Here is a table of points, one per row:
[ 11  20  16   4 -20 -35 -11 -17   7  -2 -10  31  27 -48   6  76   5 -24
 -10   0  -1  68  33   5  78 -38  38   1 -13 -49 124 -14  -5   3 -24  -9
 -25 -37  23 -37  -2 -28 -15  -8 -18 -28 -21  28]
[  21   54  -46   40 -104    4   69   -8   49   -2  -11   -1  -45   33
   31   10  -24   18    8  -39   12  -43   48   39  101  -36   17   11
  -11  -77  109    6   -5    3  -31  -10  -81  -48   14  -29   -1    6
    3  -22  -35  -13    0    5]
[-26  20 -25 -43  -8  11  -3  21 -13 -59   4  42  -9 -27 -52  55   0 -18
  -9  76 -76  27 -51 -16  50 -12 -21  48  13 -75  95  10 -22  -7 -18  34
  46 -24  29 -17 -14  34 -19 -18 -53  44  27  -4]
[  21   16   32    4   49   13   33  -11   47    3   -5   -2  -44   29
 -127   15   77   23   31  -49  -69   41    4   61    8  -59    2  -17
   15  -41   36   14    5  -10  -32  -16   51  -34    4  -14   15   20
  -16  -10  -42   18    7   -8]
[ -54   -2   41   42   99  -34   -5   64  -69  -72  -52    8    4   80
  -82  -50  -40  -61  -26  -58   10 -127   -5  -20  -26   96   26  -22
  -15   80  -72  -18   36   24   57    7   -9   75    9   72   10  -44
   43   11  114  -43  -48  -11]
[ -46    0   28   20   86  -41   14   26  -47  -63  -32   15  -14   55
  -89  -43  -16  -40  -34  -49   -8 -127    8   -3  -31  114    1  -24
  -21  101  -70  -15   24   12   61    4   42   80  -13   85    7  -38
   50    3  108  -50  -39  -20]
[  5  40 -22   8 -50 -28  18  19  20   5 -11  44 -16 -37  -2  58   1 -29
  12 -18 -10  55  33  26  72 -61  20  48  -7 -61  90  -7  14  -3 -21   9
  -5 -41  18 -32 -12 -20 -18  12 -14 -16 -29 -49]
[ -13    5 -123  -49 -117  112   25   -2    9   46   16  -80   -7    4
  127   30   26   88   40   11  104  -37   -8  -45  -45   27  -13  -16
  -21   25  -29   -3  -18  -11   -6  -19   -2    4  -17    8    6   -2
   -9  -18    3  -13  -12  -39]
[  2 -31   2   4 -23 -16  28   5  54   2 -17  -9 -36  31  -4   8  66 -28
  -4 -22 -63  42   2  32  78 -65  21  37  -5 -50 125  -8  11   7 -11   7
 -20 -24  26 -42  13 -18 -23   6 -13   1  -6 -16]
[ -7 -65 -19   4 -45  96 -31 -12 -30   9 -31 -91  10  14  98 -44 -79  86
  27  -5 106 -77 -16 -47 -40  76   7 -18 -11  89 -89 -13   7  -4  45  12
 -20  62 -13  36  11 -28  20  -3  66 -43 -27 -26]
[  9   5  -3  30  60   5  69 -11  53  24  16   3 -21  12 -86  38   5  -5
  15 -28 -33  24 -79  43  17 -60 -43  36  29 -87  17  -1   2   3 -26  -2
   8 -55  14 -35 -10   2 -35  29 -29  19 -10 100]
[ 111  -36   28   -5  -80   21 -104   47  -20   22   37   -9   77  -91
  107   -5   -8  -64   -7   59   67   53  113  -79  -65    6  -35  -18
  -18   17  -73  -11   -6   -3    3  -14    0   16  -25   19   -7    1
  -19   -1   -1    7  -11    8]
[-16 -83  12 -49 -11 100 -47   2 -59  26 -57 -76  29  31  84 -56 -77  56
  17  -3  85 -82 -13 -81 -29  88  20 -21 -13  89 -74 -19  17  10  44  21
  -8  56   5  48  13 -46  19   7  84 -37 -42 -31]
[ 57  25  12  59 -47 -26 -81 -35 -32  37  18  28  40 -76  31  -3  24  -9
  18  45  16  72  69  -2  35 -44  31   2 -17 -57  65  -8  -4  -2 -19  -5
 -18 -28  -4 -41   2 -16 -18  -6 -17 -10  -8 -18]
[ -49   -9  -33 -109 -116   75   31  -10   33   31   20  -70  -40    2
  109   24  -47  127   30   19  127  -30   -7  -13  -64   14  -60  -19
   12   46  -64   -4  -24   -2   10  -12  -16    6  -24   10  -24    6
    1   16   -2  -10   21   50]
[-17  44  -7  19 -31  -4  20 -54  12 -29  47  57  -5  -1  -9  18 -28 -11
 -24  76  -8  21   5  41  66 -69  28  24   3 -43  92   0  -2  -4 -21 -10
 -87 -43   6 -49  14  -3  -7 -14 -32 -10 -17 -10]
[  56    4    6   17  -10  -29 -112  -51  -32   75   15  -24   10  -40
   55  -41   54  -57   11   70   24  113  110   31   -4  -43   13   -6
    2  -61   -8    3   17    5  -28    8   16  -24    4  -35    8   -6
  -23   -2  -23    9    0   27]
[ 75   6 -17  69 -85 -16 -90 -12 -19  53  34  32  39 -64  61 -21  10 -15
 -11  27  23 113 111  22 -13 -39  -4 -34   7 -15 -29   3  -8   6 -21  -4
  -8 -28  -2 -23   0  -1   5 -12 -31  -5  27 -17]
[   9  -12   20  -29  -63    8   36   95   32  -88   61   54   62   22
   37   77  -80  -22  -71  127  -96  -52 -127 -127   36  -35  -19    8
   13  -91   40   13    2    1  -24   -3   97  -36   19   -9    3   23
   -6   -5  -32   28  -16  -13]
[ -42   -3   57  -21   56  -42  -37   69   -5 -118   18   42   59   50
  -58  -45 -112   -4  -69    5  -81 -127  -88  -24  -60   91  -42  -17
   17   93  -64    8   -1   17   36    6   58   34    4   48    4   18
   27   24   60   12   22   -3]
[  66   78  -33  -16  -17  -69  -98  -63  -16   -8   12   77   48 -108
  -12  -51   86   19  -17  -99   19  127   24  -50  -39   38  -55   -3
    8   33  -73   21  -13   -6   25   -7  -15   20  -23   39  -13   47
   31   -1   -3   21   17   15]
[ -39   23    2   35  104  -44  112  -56   89   30   22   25  -38   21
 -109    8    8  -22   27  -23  -51   34  -79   48  -41    4  -29  -17
   -4  100  -60    9  -34  -22   -5  -15  -55   28  -42    8  -22   36
   12   -8  -39    9   36   52]
[  1   8 -22  19 -98   8  39 -66 -24 -17  21  40   3  11  42 123  -2 -31
 -26  73 -63 -18 -38  44  26 -53   8  57  -3 -61  78  -4   5   1 -22  -6
   2 -29  19 -26  -9  -6 -35  18 -30  -1  -2   4]
[ -23  -39  -73  -53 -103   89   20  -32   12   42  -27  -59   -9    4
  127   20   -3  112   57    9   85  -60   11  -13  -48   68  -22  -53
   -3   52  -80  -10    0  -10   26  -16   39   28  -18   31  -17  -14
   -5  -14   33  -14   -8  -23]
[-13   7  41  15 127 -23  42   7   8  26 -35   7 -17  50 -81 -92  36  28
  12 -68 -26 -21 -30  39  43 -81  58  43 -16 -45  63   9  13  12 -26 -26
 -48 -38   6 -42   6   6   1   2 -40  10  40  27]
[ 21  24  14  39  50 -68  24  15   9  30  29   5 -12 -15  -7   0  -8   8
  15 -48 -13  72   5  38  80 -31   0  36 -10 -28 112 -14  -3   0 -35 -23
 -51 -52   0 -55  -6 -12 -32   7 -34 -52 -10 -37]
[ -64   -4   36   45  114  -31   13   58  -61  -41  -44   -3    1   66
  -77  -50  -23  -57  -48  -52  -10 -127  -15  -27  -33   90   18  -29
  -14   92  -62  -15   31   19   59   16    0   80   11   68   13  -45
   36    5  113  -45  -22  -20]
[ 45 -21 -18  16 -57  -1 -88  24  -3  54  -8 -34  25 -87  61  10  85 -34
  20  50  18  97 109 -47  -2 -43 -22  24  21 -58   5   6  -3  -3  -7  -7
  -9 -21   2 -14   3  10 -10  15 -24  17  -8 -19]
[-36 -19 -28 -30 -18  29  19 -57 -28  -8 -21 -76 -18  70  25 -84  55 -13
   5 -23  83 -80  66  10 118 -40  19  51   1 -86 127   5  -2   2 -30   2
  24 -45  40 -25  -4  15  -5  -1 -39  18 -17 -15]
[ -54  -55   35  -57  115  -52  -23   90  -21  -89   48   47   28   34
  -50   22 -100  -18  -43   60 -110  -89 -112    3  -43   33   13  -34
   22   49  -82   31   -7  -26   26   35   23   44   -6   32    7   54
   18  -13  -21   94   50   22]
[ -36   -5   64   33  127  -17   22   31   10  -13  -60   30    2   55
 -111  -79   37  -14  -14 -127   13  -42  -68   31  -19   -5   26   -7
   18  -12  -19   12   11    9   -8   26   -8   -7   -3  -14    8   13
    9    9  -11   17   30   18]
[   1   63  -14    3  -19   -8   91  -28  102   33   -3    9  -66   -1
 -109   45  121   43   32  -13  -79   92  -22   89  -69   14  -16  -44
  -16   -6  -91    7  -24   -7    2   26   -1   11  -27   14   -4   30
   26  -19  -25   45   20  -67]
[-44 -56  28 -75 -31 102 -29  18 -33  36 -53 -73  15  13  77 -58 -86  77
  17 -30 117 -57 -19 -69 -37  77 -13 -31 -16  72 -73  -9   4   0  43   9
   6  59  -6  56  -1 -17  23  -1  71 -12 -19 -22]
[  -6  -10   41  -10  116  -42   67  -14    1    9  -57   13  -49   14
 -109   54  110  -29   32  -62  -43   13  -66   82  -83   34  -31   -4
   24   30  -98    8  -18  -15   27   -8   77   45   -3   25   -2   15
   -8   -9   16   39   -3  -10]
[118 -12   2  24 -26 -10 -76 -56  -1  31  72 -14  31 -95 102 -45 -60 -77
  -8  49  19  91 117 -28 -50   4  39 -23   7  62 -65   4  -6  -2 -14 -11
 -85  -2 -36 -27   4   3  13  -1 -16 -28  63  23]
[-40  19 -33   1 -20 -35  43   6 -35 -16  45  13 -66 -10 -19  76 -10 -16
  -5  32 -91  26 -20  29  30 -58  22  30  22 -26  55   4   3   1 -35   1
  82 -34  10 -33   1   8 -37  22 -46  21  14  99]
These points spread out most along one direction. How far along it is each point below, from 0 to 99? The average is 50, and the first point in the table lies past the average. One standard deviation of the points above along it is 16.
[ -46    0   28   20   86  -41   14   26  -47  -63  -32   15  -14   55
  -89  -43  -16  -40  -34  -49   -8 -127    8   -3  -31  114    1  -24
  -21  101  -70  -15   24   12   61    4   42   80  -13   85    7  -38
   50    3  108  -50  -39  -20] 22
[   1   63  -14    3  -19   -8   91  -28  102   33   -3    9  -66   -1
 -109   45  121   43   32  -13  -79   92  -22   89  -69   14  -16  -44
  -16   -6  -91    7  -24   -7    2   26   -1   11  -27   14   -4   30
   26  -19  -25   45   20  -67] 54
[ 75   6 -17  69 -85 -16 -90 -12 -19  53  34  32  39 -64  61 -21  10 -15
 -11  27  23 113 111  22 -13 -39  -4 -34   7 -15 -29   3  -8   6 -21  -4
  -8 -28  -2 -23   0  -1   5 -12 -31  -5  27 -17] 63
[  -6  -10   41  -10  116  -42   67  -14    1    9  -57   13  -49   14
 -109   54  110  -29   32  -62  -43   13  -66   82  -83   34  -31   -4
   24   30  -98    8  -18  -15   27   -8   77   45   -3   25   -2   15
   -8   -9   16   39   -3  -10] 41
[ 111  -36   28   -5  -80   21 -104   47  -20   22   37   -9   77  -91
  107   -5   -8  -64   -7   59   67   53  113  -79  -65    6  -35  -18
  -18   17  -73  -11   -6   -3    3  -14    0   16  -25   19   -7    1
  -19   -1   -1    7  -11    8] 50
[  21   16   32    4   49   13   33  -11   47    3   -5   -2  -44   29
 -127   15   77   23   31  -49  -69   41    4   61    8  -59    2  -17
   15  -41   36   14    5  -10  -32  -16   51  -34    4  -14   15   20
  -16  -10  -42   18    7   -8] 60
[-26  20 -25 -43  -8  11  -3  21 -13 -59   4  42  -9 -27 -52  55   0 -18
  -9  76 -76  27 -51 -16  50 -12 -21  48  13 -75  95  10 -22  -7 -18  34
  46 -24  29 -17 -14  34 -19 -18 -53  44  27  -4] 63
[118 -12   2  24 -26 -10 -76 -56  -1  31  72 -14  31 -95 102 -45 -60 -77
  -8  49  19  91 117 -28 -50   4  39 -23   7  62 -65   4  -6  -2 -14 -11
 -85  -2 -36 -27   4   3  13  -1 -16 -28  63  23] 54
[ 57  25  12  59 -47 -26 -81 -35 -32  37  18  28  40 -76  31  -3  24  -9
  18  45  16  72  69  -2  35 -44  31   2 -17 -57  65  -8  -4  -2 -19  -5
 -18 -28  -4 -41   2 -16 -18  -6 -17 -10  -8 -18] 67
[ -64   -4   36   45  114  -31   13   58  -61  -41  -44   -3    1   66
  -77  -50  -23  -57  -48  -52  -10 -127  -15  -27  -33   90   18  -29
  -14   92  -62  -15   31   19   59   16    0   80   11   68   13  -45
   36    5  113  -45  -22  -20] 22
[  2 -31   2   4 -23 -16  28   5  54   2 -17  -9 -36  31  -4   8  66 -28
  -4 -22 -63  42   2  32  78 -65  21  37  -5 -50 125  -8  11   7 -11   7
 -20 -24  26 -42  13 -18 -23   6 -13   1  -6 -16] 66
[-17  44  -7  19 -31  -4  20 -54  12 -29  47  57  -5  -1  -9  18 -28 -11
 -24  76  -8  21   5  41  66 -69  28  24   3 -43  92   0  -2  -4 -21 -10
 -87 -43   6 -49  14  -3  -7 -14 -32 -10 -17 -10] 66
